Named moves come first, each a turn or a mirror and shown by rows before and after it. Which of them, in which order, take the first row of each pair that follows to the second? Write the first one first, as in the answered first pair.
Z_10:
[  2  13   9   4   9  -5   9   1   0   2  -3   5  -8  -4   7   0 -10   8
  -1   4   7]  ->  [ 1 13 17 -1  3 -5  5  2  0  1 -5 -3 -6  1 11 -4 -8  7  1  6  0]
[  2 -13  -2  14  -8 -12   3 -10  17 -14  -8 -13   7   2   5   1   3   6
   3   4 -11]  ->  [  3 -16 -11  21   2 -12   8 -12  18  -8  -6  -1   3  -4   2   7  -1   8
  -1   3  -2]
[ -7 -13  -9   0 -37 -15 -15   4   5 -20  -3  -9   9  -3  -1  -3   2 -16
  -7  17 -24]  ->  [ -5 -17 -33  17 -18 -15  -2   0   5  -7   5  21   0 -19 -10  10  -4 -13
 -16  16  -2]
[12 11 -2 -8 15  9 16 12  2  7  6  3 -4 -9 -6  7 12  7  2 -7  2]  ->  [ 11  14   8 -15   5   8  10  15   2   1   2 -10   1  -2  -2   0  15   4
   7  -6  -9]
Z_713:
[ -2  -4 -11   6  -7  -7   0 -11  -1   2   2   8  -6 -15 -11  -3   8 -15
 -12   7   5]  ->  [ -1  -5   4   5 -16  -4   1   4   3 -13 -16  -7   4   4   5  -9   7  -6
   0   9 -13]
[  5  -8   2   4   9   0   9  11   5  -5 -11   1   8   4   6  -1  -3   8
   4  -3   6]  ->  [ 5 -6 -6  4 13 -2  8  3  3  2 -2  9  2 -5 -1  3 -2  3 -3 -4 16]
[ -8   2 -19  10  -6   8  16  -3  -6  -5  -7   9   2  -8  -9   5   4  -8
   2   8  10]  ->  [ -7   2 -11  11 -11   9  15   4  -3 -12 -17   1   7   2   1   0   4  -3
  11   9   0]
Z_935:
[ -1  -3   8 -20 -19  -1  -9   2   5 -13 -10 -19  13   7  11 -13   8  -8
   5  13 -22]  ->  [  0   5 -11 -19  -2  -4  -9 -20  -3  11  20   1  -2 -21 -12   1  11 -19
 -11   7   8]
[-14  -8  -6   3 -16  -3  14  10  -7  -5 -10  -9  11 -22   2  -5  -9  -2
   7  -7 -16]  ->  [-15  -5 -12  -1 -15  -5  10   0 -11   0   0  -7   6 -29  -6  -4  -6 -10
   1 -10  -9]
[ -3  19   7  30   2   2   1   7 -11   3  10 -25   8  -7   8 -10  -4   8
   9 -18  14]  ->  [ -5  18  10  25  -5   1  -4   6 -12  -1  10 -30  10  -4   8 -12  -3   4
  10 -16  10]
Z_956:
[ -6   2  -9  -7  -5  -6  -4  13  -6 -10 -16 -22   2  -3  13  10 -11  14
  11  -7 -12]  ->  [ -9   2 -11 -12 -13  -9 -12   7  -7  -9 -13 -25   1  -6   8   7  -8   3
   7  -6 -13]
[ 16  15   4 -15   0   0  -8  -2  -8   9  12   8  -7 -22 -19  -7  14  -8
  -6  -8  13]  ->  [ 24  12   6   2  16   6  12  16  -3   5  -1  18  -4 -13  -4   0   7  16
   3  -9  14]
[ -1   8   0  -5   5  -4 -18  -2  -2  12  10  -6   0 -12 -24   6 -18   2
  -3   2   2]  ->  [  4   8   2   3  16   0  -5   8   0  10   4  -1   1  -9 -15  11 -23  17
   2   0   3]

(two moves a pair)
[ -1   5  -1  -7 -13  -3 -10  -7  -7   6  27 -16  -2  -8 -11  -7   6  -6
   0  -3   0]  ->  [  1  -1 -18  10   4   0   5  -4  -3  11  25   9  -4 -14 -12   4  -3   3
  -2  -2  13]
Z_713 then Z_10
[  2 -11  -4   7  -6   8 -20   1  13 -12  -6  -8   3  -2  -2 -12   8 -20
  13   1  -1]  ->  [  3 -14  -8  14  -2  10 -13   6  15 -12 -12  -1   3  -1   3  -9   4 -14
  14   3   0]
Z_10 then Z_713
[  2   2  -7 -12 -14  -7 -16 -16  -3   6  18  -3  -3 -16 -20   2   6 -23
  -7  -1   6]  ->  [  6  -8 -24  12   5  -3   4  -4   4   5   6  24  -3 -17 -13  14  -6  -7
  -5   1  17]
Z_713 then Z_10
[  1   1 -10  -8  -6  -6   0  -3   4   0   8   3  -8  -8 -19  -3   2  -6
   5   1  -2]  ->  [  2  -1 -15   1   1  -4   7   3   7  -2   2  12  -8  -7 -14   0  -3   2
   7   3   0]
Z_713 then Z_10
[  7 -19 -19  20   5   8   5   5  -7   3 -13  21   8 -14   6   3 -18  -1
  -2  -2  11]  ->  [  1 -19 -23  13  -6   4  -7  -7  -9   6  -6  18   7 -20  -2   0 -14 -16
  -9  -1  11]
Z_935 then Z_713
[ -5  11  16   0  -2  11   9   2   6 -15 -36   6   8  10  15  -4  10   5
   4 -13 -17]  ->  [-12   6   8  -2 -12   8  -1  -4   8 -17 -36   6   9   7   9  -8  11  -9
  -1 -10 -21]
Z_10 then Z_935
[ 11 -10  -6   7  24  12   5  -6   2   0  18  -5  -2  -8  -9  19  -7   1
   8  -2  -2]  ->  [ 12 -14  -4  11  20  14   9   2   8  -8   5  -6   4   1   0  15 -10   6
  14   1 -10]
Z_935 then Z_10
[-14 -24 -23   2 -19  -1  -7  -1  13 -10 -17  14   4  -2   1  -2  -8 -17
  -9   7 -13]  ->  [-12 -23 -18   4 -19   2  -3   5  14 -13 -21  11   6   5   7  -3  -8 -13
  -5   7 -17]
Z_935 then Z_713
